In the data rows, zero lies at 4.5, halfway between 4 and 5.
Here are some points:
  4  4  4  3  3  6  9  8  4  5  3  4  9  2  3  6
  5  4  4  5  4  8  9  9  4  5  3  4  9  2  3  7
  5  4  4  3  3  4  2  5  3  5  4  5  5  2  3  6
  5  6  4  4  3  4  3  2  6  3  4  4  4  7  3  3
  4  4  4  3  3  4  3  3  4  5  5  4  4  3  4  3
  4  4  4  3  7  4  3  2  4  4  6  6  3  4  5  3
  4  4  4  3  9  4  2  2  3  4  5  3  2  7  8  2
  4  4  4  4  3  5  4  4  3  5  4  4  5  2  3  4
  4  5  4  4  3  4  5  7  4  5  4  4  5  2  3  5
  5  5  6  4  3  5  4  3  5  5  5  4  4  3  3  4
  6  5  8  4  1  5  3  1  6  4  6  3  3  3  2  6
  5  4  5  4  2  5  6  9  3  8  4  4  6  2  2  7
  5  5  4  4  4  4  3  2  6  3  4  4  3  6  4  3
  4  5  5  3  4  5  4  6  4  6  4  4  4  2  3  4
  5  4  8  4  1  4  2  2  6  5  6  3  3  4  2  6
  5  5  5  5  5  6  9  5  5  4  3  6  8  2  3  7
  5  6  4  5  4  4  3  3  6  3  4  5  4  7  4  2
  4  4  5  5  3  4  2  3  4  5  5  4  4  3  3  6
  5  5  6  4  4  4  3  2  5  4  6  3  3  6  5  4
  4  4  4  3  4  4  3  3  4  5  5  5  4  3  4  5
  4  4  5  4  4  4  2  2  5  5  6  5  3  5  3  3
  5  5  4  3  3  4  4  7  4  5  4  5  5  2  4  6
  4  4  5  4  3  4  3  5  5  5  5  4  6  3  3  6
  3  7  4  6  9  3  2  2  4  4  5  3  2  9  9  2
  3  3  3  3  9  3  2  2  2  4  6  3  1  7  9  2
  4  5  4  4  6  3  3  5  4  4  4  5  4  8  9  5
  5  5  5  3  2  4  3  2  5  4  5  4  4  5  3  3
Then 10 other points, each followed by its number:
  3  4  3  4  9  4  2  2  3  3  5  3  2  9  9  1 0
  5  4  5  5  3  4  3  4  5  5  4  4  5  4  3  5 1
  3  4  3  4  9  4  3  2  3  4  6  3  2  9  9  1 2
  5  4  4  4  2  4  9  9  4  6  4  3  7  2  2  8 3
  5  5  6  6  2  3  2  2  7  4  4  4  4  6  3  4 4
  4  4  4  4  9  3  2  3  5  4  5  7  4  8  9  4 5
  5  4  8  4  1  4  2  2  4  6  6  3  3  4  2  7 6
  4  5  4  3  4  5  2  4  3  5  4  5  4  3  4  4 7
  4  4  4  3  4  5  6  5  4  5  4  4  6  2  4  5 8
  5  4  6  5  2  4  2  3  5  5  5  4  4  4  3  5 9
Which of these numbered points is nearest to each point below by angle, seen from the average point of the first points? Its number follows each.
  3  3  3  3  9  4  3  2  2  4  8  3  1  9  9  2 > 2
  5  5  4  9  2  4  2  2  7  3  4  7  4  6  3  3 > 4
  5  5  7  6  1  4  2  2  8  4  5  3  4  7  2  4 > 4
  5  4  5  3  1  5  7  9  3  8  4  3  6  2  2  7 > 3
  4  4  3  3  4  5  7  6  4  4  4  6  4  1  3  6 > 8
  5  7  4  9  4  5  3  2  6  3  3  8  4  6  3  2 > 4
Here are 10 other points, each followed by its number:
  3  4  4  3  9  4  4  3  3  4  5  4  3  6  9  3 0
  5  5  4  3  3  5  4  5  4  5  4  5  6  2  3  5 1
  5  6  4  8  4  5  3  4  5  4  4  7  5  5  3  3 2
  5  4  5  7  3  5  3  4  5  5  4  5  5  4  3  5 3
  5  4  5  3  2  5  3  2  6  4  5  3  3  4  3  5 4
  4  4  4  4  4  4  4  5  5  4  4  6  5  2  3  6 5
  4  4  3  6  9  4  3  2  4  4  5  5  3  9  9  2 6
  5  5  4  4  3  6  9  9  4  5  4  4  6  1  3  7 7
  5  4  4  5  4  7  9  9  4  5  3  4  8  2  3  6 8
  4  5  4  4  5  4  3  3  5  4  5  6  4  4  3  4 9
The same question for these:
  5  6  4  8  4  5  3  3  5  4  3  7  4  5  3  3 > 2
  4  5  3  8  9  4  2  2  4  3  3  4  4  9  9  2 > 6
  4  4  4  3  8  4  3  2  3  4  5  4  3  6  7  3 > 0
  4  5  4  4  5  4  3  2  5  4  6  6  4  4  4  3 > 9
  4  5  4  5  8  4  3  3  4  4  4  3  4  9  8  2 > 6
  4  4  3  5  5  4  2  2  4  4  5  6  3  5  6  2 > 6
